In the data rows, the value 128 means zero.
Here are some points, each followed by its number:
[146 108  79 163 148 193  71 182  62 228 149  17 130  18] 0
[222 128 135 110 139  86 140 165  82 117  85 211  83 117] 1
[ 73 104 103 169 209 221 207 148 159 160 214 126 144 120] 2
[146 120 142 124  89 123 141 157 117 135 110 136 145 120] 3
[161 124 151 130  78  92 120  83  71  99  84  70 125 166] 4
[ 94 122  90 171 156 131 158 123  92 144 152 114 134 123] 5
[138  58  78 124 190  95 186 146 132 127 133 183 124 132] 6
[140 197 179  84 145  69 157  17  12 181 156  51 209 179] 7
[166 108 117 163 100  49 174 148  98  48  79 201 109 141] 8
[188  59  77 168 200  57 199 131  31 159 179 145  71 148] 9
[ 72 140  96 141  96 154 107 111 153 110 112  67 170 102] 10
[ 64  85 102  95 120 205  95 163 192  80 151 105 110 109] 11
[193 141 155 103 105 176  81 191 136 155 121 109 140  26] 12
[115  74  76 195 132 216  81 153  95 181 129   0 103  50] 13
[ 61 170 137 110 110 144 117 129 126 127 136  59 149 122] 14
[ 87 106 156  99 105 134 142 130 200   4 136 205 139 189] 15
[ 65 123 122 152 162 120 156  59  90 162 196  70 119 170] 16
[130 127  91 151 150  75 152 138 114 111 138 174 126 128] 17
[155 119  79 121 169  56 158 203 130 119 150 239 126 131] 18
[214  94  93 162 180  61 165 147  11 144 135 206 115 125] 19
[ 83 170 140 108  90 160  95 103 134 103 116  73 171 144] 20
[ 57 108 131 132 171 189 154 100 154 144 145  98 148 165] 21
[149 173 142  75  40  63  50  73 125  88  22  75 125 171] 22
[141  77  83 130 149 106 123 184 146 126 150 180 124 121] 23
[127 111 102 198 192 216 108 187 136 197 169 128 109  73] 24
[191 108 157 124 151  36 139 132 100 127 139 150  93 116] 25
Which five points above are nearest to each new point, looking only along the 4 directions in which the numbered points spread most? Their numbers follow each, nearest first.
[ 97 156 131 161 139 122 137  94 112 209 168 102 127 182] >> 16 5 21 14 10
[ 61 154 118 172 150 139 140  60  36 195 167  68 148 147] >> 16 5 21 14 7
[157 127 149  78  80  82  96  97 172  57  92 163 102 194] >> 8 15 3 4 22
[118 154 115 157 152 202 131 147 148 195 168  76 155 106] >> 5 24 21 13 10
[190 126 138 143 113  91 104 156 124 112 120 157  91 129] >> 3 25 1 17 8
[116 208 159 127 128  77  94  76  99 223 166  54 145 131] >> 4 7 14 16 5
[184 129 157  51  94  47 133 155 158  60  92 230 133 125] >> 8 1 18 25 17
[ 56 141 129 122 147 132 131 133 148 155 163 110 146 141] >> 21 5 14 10 16
[ 16 134 137 122 189  74 158   9 101 119 208 134 123 255] >> 16 21 5 7 17
[ 92 159 135 106 140 149  88  85 165 118 153  57 169 134] >> 14 20 10 21 5
[194 169 173  77 130  69 150 137 191  44  76 228 131 143] >> 8 15 1 18 17
[ 95  94  82 207 111 255 108 204 171 147 134 129 119  36] >> 24 11 13 12 23
[ 78 136 125 194 125 161 141 165 131 173 152  95 122  62] >> 24 5 10 13 21
[105  95 156 131  89 202 117 115 159  92 111  75 144  92] >> 10 14 20 11 3
[146 197 176  35 114 108 139 101 141 104  89 161 186 147] >> 4 3 20 22 8
[134 137  76 165 153  69 133 185 127 151 134 198  96  87] >> 23 6 17 18 25
[ 86  77 106 179 162 111 140 129  85 170 199 123 101 131] >> 5 16 6 17 21
[136 106 103 170 134 121 106 103 155 107 112  82 137 149] >> 3 14 10 5 20
[108 146 128 100 107  65 165  65  82 123 122 143 145 186] >> 4 17 25 3 16
[145  81  76 148 149 125 108 169 124 150 154  96 110 105] >> 5 3 23 24 17
[205 145 170  51 115  37 153 152 148  57  86 255 148 135] >> 8 1 18 25 17
[ 97 154 147 107 111 154 115 159 172 119 138 121 147 119] >> 10 11 14 3 20
[109 173 148 129 119 147 115  88 129 139 173  72 125 144] >> 14 10 20 21 5
[104 124 116 144 131 153 129 181 197 129 142 138 161 103] >> 11 23 3 10 21
[147  99 152  64 124 103 117 148 107 110  81 169 142 106] >> 3 17 25 8 1
[186 103 167 107  98 193 109 154 173  96  96 120 167  92] >> 3 12 10 11 20
[179 152 159  71 126  67 120 133 121 160 116 255 141 166] >> 8 25 1 17 18
[ 66 111 128 138 130 168  99 150 189 105 122  94 151 117] >> 11 10 14 20 21
[116 149 150  91  72 208 114 113 161  84 102  99 165  88] >> 10 20 14 11 3
[138 112 119 143 191  94 167 185 153 137 175 217  94 104] >> 6 23 18 17 25
[189 105 166  52 119 121 134 155 128  63 106 227 163 121] >> 8 1 17 3 18
